One turn moves each row of this set onto another row. After a few examples, where does it send each row asked below?
J_446: [  0   6  -1 -11   3   3   2 -12  -6   1   2   7  -8  16   4  12  -7   9
   5   8 -10   4   3 -11]
J_255: [-16  -6  -3 -14  19   1  -4  -4  -1  -5   7   1 -14  11  -8  -5   1   3
  20  -1  -8  -5   2  -1]
J_378: [ -7  -6   1  -9  -4 -14  -7  10  -3  -1   2   4 -17   6   8  -4  -1   5
   0   5 -10   5  -8  12]
J_305: [  2   9  -1 -13   5  -3 -11   2 -11  -5   8 -10   1  14 -16  -6  -7  10
   1  -6   0  -4  -4  -3]
J_545: [  1   4   7 -11   6   0 -12  11  -4  -1 -11  10 -12   2   5  -5   0   0
  -4  -5  -2 -11   1 -14]
J_75: [-15   0  -3   2  -7   1  14   2  -1   4  10  -2 -13   7  -7  -7  -3   5
   8  -7 -17 -11  -3  -7]
J_374: [ -2   1  12 -10  11  -5 -14   8  -6   0  -9  14  -3   3   1  -3   1  -4
   2  -1  -5 -12  -8  -7]
J_970: [ -2   2 -10  -7  -3  -5   6  10  -3   3  -1  -4  -8  12  10 -19   7   4
   1   0 -16   1   3 -12]
J_550: [  3  11  -9  -6  11  -9  11   1  -3   0   0  -2  -2   4   5 -15   1   0
   6   8 -15   5  -4 -12]
J_644: [ -2   3  -4  -5  -4  -6  -4   1 -16  -3   7  -8  -4  12 -13  -2 -14   7
  -2  -3   5  -4  -7   5]
J_846: [-14  -1   9 -10  14   4  -8  -2  -2   0   3   6 -14   6  -7 -10   6  -1
  14  -5   3  -8   7  -6]
J_246: [  1   5 -12  -7   1   0  -2   8  -6  -4   4  -7   1   8 -14 -11 -14   7
  -4  -8   0 -11  -8  -1]
J_359: [-16  -1   5   0 -10   1   7   3  -1   8   9  -1 -19   8  -1 -13   2   5
  10  -3  -7  -1   5   0]
J_33: [ -4   5  -3   0   9 -10   7  -5 -13   1  -6  13  -6  -4   5  -1  -5  -7
   0   4   1  -4 -10  -6]
J_934: [  5  -3  -3   3   5  -6   7   2 -14  -1 -12   7  -1  10   6  -3  -8  -9
   3   7  -9  -5  -9  -9]
J_882: [-11  -6   6 -12   0 -10  -9  15   1   4   1   6 -13   5   5 -13   2   4
   6   6 -10  -2  -6  10]
J_920: [ -4   4   1 -14   3 -12  -2   5   2   2   5   2 -16   3   8  -9  -2   7
   6  13  -9  11  -2   8]
J_353: [-15  -6   1 -14  13   3 -10   1  -4   1   4   7 -17   2  -6  -4  -2   2
  21  -2  -5 -13   1  -1]
J_616: [  7   5  -6 -10   8  -9   0   8  -2  -4   0  -5  -2  12   5 -13   4   2
   3   2 -23   6  -5 -11]
J_244: [-11  -7  -2 -16   4  -7  -9  12  -1   1  -2   4 -20   7  10 -13   4   5
   4   3  -1   0   3   6]
J_63: [  0   6  -7 -10  -6   0  -7   9  -4  -2   7  -7  -1  10 -11  -9 -12  12
  -7  -7  -2  -6  -7   2]
J_386: [ -4  12  13 -13   4  -8 -11   3  -1   4   2  13  -7  -5   3  -2   4   4
  -3   1  -5  -3  -6  -6]
J_496: [ -5   5   6 -10   8  -9 -12   7  -5  -1  -1  10  -3   0   1  -6  10  -1
  -5  -9  -9 -10 -10 -10]
J_364: [-22   1  -7 -15  16  -1   4  -5   0   3   7   7 -12   3  -3  -8   3   6
  13   2  -4 -11   0  -5]
J_448: [  5   3   4  -5   7   9  -3   1  -7  -2  -5   5 -14   5  -6   6 -15   0
  15  -1 -11 -10   1 -15]
J_854: [ -5   0 -12 -12   3  -2 -11  -1 -11  -4   7  -2   3  13 -10  -5  -6   7
  -3  -7   6  -6  -7   5]
J_581: [ -5  -3  -1  -5   1   2   0 -15 -12   0   6   6  -6  20  -2  12   0   2
   7  -3 -10   1   1  -9]
J_321: [  1   2   1  -2  -1   4   5 -10  -9   3   5  -1  -7  21   2  -3   3   0
   9   1  -9   8   9 -13]
J_868: [-16   6  -3  -4 -10  -1  14  -4  -2   9   9   6 -11   6   3  -1  -2  11
   2   0 -12  -6  -2  -7]
J_842: [ -2   8   2 -12  14   5   4   3   4  -3  -5   4 -18   1  -5   1 -16   7
  11   8  -8  -9   2  -9]
J_652: [  0  -5  -9   1  10 -12   5   4 -13  -6 -10   6  -9   3   4  -5  -9 -10
   2   3  -4  -5 -11  -1]
J_589: [  1   4  10  -5   3   8  -1   5   2  -5  -2   2 -18   7 -10   6 -16   5
   9  -2 -14  -8   0  -8]
J_724: [  2  -4 -10  -1   3  -4   4  -1 -16  -1 -12   7  -9  13  12  -2  -4  -5
  -2   3  -1  -2   0 -11]
J_287: [  1   0 -15 -13   5  -2  -8  -1  -9  -6   6  -6   2  17  -9  -7 -10   8
  -1  -2   2   0  -5   5]
J_493: [ -1  -1  -5  -7   1  -9   4   6  -4   4   1  -2   0  16   8 -17   6   2
   7   7 -22   6  -4  -5]
J_908: [  4   3   8   2   6   8   4   1  -6  -3  -8   3 -17   7  -6  -1 -14  -5
  10   1   0  -5   6 -11]
J_256: [-16  -2  -3  -6  -8   1   5   3  -3   9  13   0 -14   6  -1 -10   3   8
  15  -4 -19  -7   0  -4]
J_327: [ -1  -3  -7  -2  -5   3   4 -10 -14   4   5   2  -8  18   3   5  -4   3
  13   2 -16   3   2 -11]
J_851: [ -5   2  -7  -8   2  -6  -3   5 -12  -5   7 -11  -7  10 -15 -10 -15   7
   4  -2   5  -5  -7   8]
J_640: [ -4   8  -6  -9   3  -5  -5   0 -14  -2  11 -11   4  14 -15 -11  -3   7
   0  -9   0  -6  -6  -4]

J_842 moves to J_550
J_846 moves to J_724
And these:
J_493 moves to J_353
J_305 moves to J_287
J_496 moves to J_581

